One turn moves each row of this set onto another row. After a few examples, where does it send each row asked below?
Z_513: -5 -2 13 -10 -1 -17 -1 -6 -4 -2 -4 4 -6 3 -11 7 4 4 -6 -1 3 -1 -4 10 17 -5
Z_101: 0 4 6 0 1 -2 1 0 1 -5 -6 11 -3 -2 -16 9 -4 -6 -13 6 1 -10 7 11 18 4
Z_795: -1 -9 4 -2 -10 -9 -4 -2 3 -4 6 11 3 -6 -21 13 -8 -1 -9 6 0 -5 6 0 7 6
Z_569: -13 6 12 -3 -10 -6 6 0 13 -2 5 14 1 1 -7 0 5 -4 -5 5 -2 3 9 2 16 15
Z_68: 3 -2 9 0 -13 -1 1 -4 3 0 8 13 -1 -10 -21 1 -1 -8 -6 7 1 -1 -2 0 1 0
Z_8: -10 6 12 -4 -10 -7 7 -3 11 -5 9 11 2 7 -10 -2 6 -4 -6 3 -3 3 3 4 13 15
Z_56: 2 8 10 1 1 4 5 -1 0 -4 1 10 -5 -1 -18 0 1 -9 -12 7 -2 -8 1 12 15 0
Z_206: -4 -7 11 1 -7 -8 6 5 7 0 19 6 1 -9 -21 7 -5 -7 -14 6 0 -2 12 4 5 2
Z_833: -12 -2 14 -7 -14 -10 9 -4 11 1 14 9 6 5 -17 8 5 2 -5 2 -1 2 4 4 5 9
Z_96: -11 4 16 -2 -3 -14 4 -2 -5 4 5 4 -8 -2 -11 -4 5 -4 -12 0 -1 7 -6 9 14 -9
Z_164: -14 -1 11 -4 -16 -12 7 -7 9 3 6 13 6 3 -14 10 2 0 -8 4 0 6 3 0 4 10
Z_97: 0 9 8 1 2 -4 4 1 1 -4 0 6 -5 2 -15 6 -4 -11 -20 3 3 -7 4 15 12 5
Z_440: -3 7 12 0 -1 -6 8 1 7 -12 5 4 -2 -10 -15 1 -11 2 -7 2 11 -3 12 -5 13 1
Z_514: -12 2 15 -6 0 -21 2 2 0 5 -2 3 -9 -4 -7 8 -1 -4 -14 -2 7 4 6 12 15 -4
Z_498: -14 1 14 -8 1 -19 3 6 0 0 -1 -1 -6 -2 -9 11 -2 0 -12 -5 6 1 6 13 14 -4
Z_237: -5 5 14 -11 -9 -10 8 -6 15 -2 2 12 -1 6 -9 4 4 -3 -3 5 1 -3 10 5 10 13
Z_132: -15 -2 16 -6 -1 -11 5 3 -4 1 2 4 -4 -4 -13 3 2 5 -4 1 -7 -2 2 7 19 -11
Z_768: 1 6 12 -2 -2 -5 9 -3 5 -14 7 3 -1 -5 -17 -2 -9 5 -5 2 8 -4 6 -5 12 0
Z_268: -12 -1 16 -5 -2 -10 3 2 -2 1 1 1 -3 -2 -14 2 0 7 -2 5 -9 0 2 2 18 -11
Z_844: -8 1 11 -8 -3 -15 0 -3 -6 -3 -8 4 -6 1 -9 8 1 2 -7 -3 4 2 -6 9 12 -6
Z_250: 1 -1 8 -2 -10 -8 -1 3 7 -2 12 6 -2 -7 -18 8 -4 -12 -14 0 11 1 3 7 -1 8
Z_390: -6 4 12 -7 -4 -14 -3 -2 -4 -3 -9 2 -6 0 -9 7 1 2 -6 -2 6 6 -7 5 10 -6
Z_369: -4 -6 11 -1 -7 -7 5 5 7 1 19 5 0 -9 -22 6 -6 -7 -12 6 -2 -5 12 3 5 2
Z_270: 0 -12 5 -1 -9 -9 -1 -2 3 -4 6 11 4 -7 -20 13 -7 0 -9 7 1 -4 7 0 8 5
Z_7: -7 7 14 -7 -10 -13 10 -6 13 1 2 11 -2 7 -7 3 1 -6 -9 6 -1 1 10 3 7 13
Z_201: -5 7 10 4 3 -1 7 3 1 0 2 9 -4 -3 -17 3 -4 -10 -17 8 -5 -9 10 10 17 1
Z_777: -14 2 14 -4 -16 -7 8 -2 13 5 6 14 4 -3 -13 7 6 -3 -4 3 4 6 5 0 3 8
Z_364: 5 -5 9 1 -12 -2 2 -4 3 -1 8 13 0 -10 -20 3 1 -6 -6 8 2 1 -2 0 1 0
Z_787: -13 6 18 -3 -2 -10 6 3 -3 4 3 3 -8 -5 -10 -3 5 -4 -9 -2 0 6 -3 10 11 -11
Z_897: 0 8 11 1 -3 -8 10 -6 3 -13 7 2 -2 -3 -15 -3 -11 2 -10 2 8 0 3 -6 8 1
Z_747: -11 8 20 -4 -3 -10 6 6 1 4 5 -2 -8 -5 -10 -2 4 -4 -8 -1 2 7 -1 8 9 -11
Z_711: 3 -2 9 -1 -9 -8 2 3 6 -3 13 6 -1 -8 -17 8 -2 -12 -14 1 12 3 2 7 -2 6
Z_995: -11 0 14 -9 -14 -8 7 -1 14 1 11 10 4 0 -15 10 7 -1 -3 0 7 2 6 6 5 10
Z_855: -14 -3 16 -6 0 -12 2 4 0 3 4 5 -5 -7 -13 2 5 2 -5 1 -2 -1 5 9 24 -8
Z_519: -4 10 12 3 -3 -8 10 -1 5 -9 5 4 -3 -8 -13 -2 -13 -1 -12 3 10 1 9 -6 9 0
Z_985: -14 1 15 -8 1 -19 0 7 2 -2 1 -5 -4 -1 -9 11 -4 2 -10 -3 5 1 8 10 15 -3

Z_995 goes to -> Z_833
Z_268 goes to -> Z_390
Z_250 goes to -> Z_369
Now these:
Z_787 goes to -> Z_498
Z_201 goes to -> Z_101
Z_8 goes to -> Z_7
Z_440 goes to -> Z_768
Z_711 goes to -> Z_206
Z_855 goes to -> Z_513

